In the data rows, the value 128 means zero.
Here are some points:
(133, 174, 119, 153, 113, 158, 143, 144)
(156, 196, 097, 126, 112, 110, 145, 120)
(119, 108, 122, 116, 137, 123, 127, 126)
(118, 124, 128, 128, 141, 127, 123, 125)
(159, 221, 073, 114, 116, 116, 144, 104)
(097, 086, 157, 111, 141, 153, 108, 138)
(151, 171, 108, 152, 106, 087, 136, 127)
(160, 134, 066, 056, 151, 127, 164, 093)
(113, 110, 147, 137, 141, 141, 109, 133)
(188, 255, 056, 139, 092, 074, 180, 098)
(134, 130, 134, 163, 119, 129, 112, 153)
(110, 090, 131, 137, 117, 150, 115, 143)
(128, 140, 140, 152, 120, 116, 128, 127)
(079, 095, 209, 228, 115, 137, 091, 168)
(113, 081, 125, 105, 146, 145, 125, 143)
(091, 052, 171, 152, 117, 150, 087, 143)
(136, 128, 135, 095, 147, 125, 132, 122)
(137, 165, 114, 146, 097, 121, 141, 120)
(132, 147, 130, 123, 133, 115, 129, 119)
(146, 131, 082, 091, 136, 134, 150, 109)
10 more points follow, each with its number after it:
(148, 144, 111, 096, 139, 115, 134, 122) 0
(138, 149, 110, 104, 129, 124, 131, 113) 1
(128, 129, 129, 164, 113, 124, 146, 127) 2
(117, 122, 132, 155, 115, 127, 133, 132) 3
(128, 100, 140, 100, 172, 156, 127, 129) 4
(104, 099, 161, 161, 138, 128, 116, 151) 5
(161, 165, 082, 077, 141, 125, 140, 097) 6
(145, 156, 110, 113, 114, 121, 126, 118) 7
(147, 159, 134, 169, 089, 133, 122, 140) 8
(096, 069, 153, 150, 132, 150, 112, 152) 9
Which three of these numbered points are nearest to each point below, ignoring the 2 directions in which the first points spread most? Their numbers follow each, nearest first.
(110, 083, 151, 156, 129, 140, 138, 139) > 2 3 9
(142, 119, 106, 124, 125, 133, 158, 123) > 2 3 9
(105, 065, 162, 168, 104, 142, 134, 148) > 2 3 9
(143, 147, 106, 072, 165, 149, 143, 127) > 4 6 0
(153, 165, 099, 098, 147, 127, 150, 113) > 4 6 5
(156, 161, 121, 129, 135, 125, 137, 134) > 4 0 6
(095, 074, 156, 147, 132, 161, 122, 154) > 9 3 2
(138, 125, 109, 091, 124, 130, 133, 118) > 7 1 8
(150, 170, 114, 121, 133, 125, 140, 127) > 4 0 6
(121, 123, 128, 138, 142, 117, 131, 135) > 5 0 9
(135, 146, 095, 083, 144, 119, 143, 105) > 1 5 0
(098, 087, 194, 225, 119, 129, 119, 166) > 2 5 3
(138, 067, 122, 058, 170, 130, 116, 111) > 0 6 1
Here are 10 other points, each followed by its number:
(148, 182, 100, 152, 103, 110, 135, 128) 0
(108, 070, 148, 103, 146, 143, 116, 126) 1
(092, 046, 165, 115, 164, 141, 110, 136) 2
(142, 132, 083, 073, 144, 118, 135, 098) 3
(147, 187, 116, 168, 080, 095, 139, 129) 4
(093, 096, 162, 140, 139, 140, 100, 138) 5
(106, 144, 154, 192, 108, 144, 108, 152) 6
(116, 122, 138, 106, 151, 123, 130, 130) 7
(125, 157, 140, 197, 092, 137, 141, 161) 8
(145, 127, 101, 059, 161, 108, 146, 121) 9
Which three of these numbered points are nearest to each point below, ignoring the 2 directions in which the first points spread most? Their numbers follow each, nearest first.
(144, 114, 058, 032, 158, 126, 138, 092) > 3 0 5
(121, 075, 131, 086, 171, 138, 125, 125) > 2 7 1
(117, 089, 124, 109, 135, 149, 116, 128) > 0 6 1
(115, 075, 143, 075, 168, 140, 119, 127) > 7 9 2
(123, 081, 159, 150, 141, 164, 124, 141) > 8 6 1
(129, 152, 120, 169, 108, 119, 132, 130) > 0 1 3
(156, 187, 096, 129, 117, 127, 152, 127) > 6 0 8
(114, 107, 134, 114, 146, 141, 115, 120) > 5 1 3
(164, 217, 060, 092, 121, 119, 155, 095) > 6 5 0
(097, 078, 154, 135, 126, 148, 102, 145) > 0 4 1
(135, 161, 130, 172, 103, 120, 132, 137) > 0 1 6
(123, 090, 120, 122, 120, 121, 144, 122) > 4 1 0
(158, 173, 089, 100, 126, 113, 153, 103) > 1 5 3
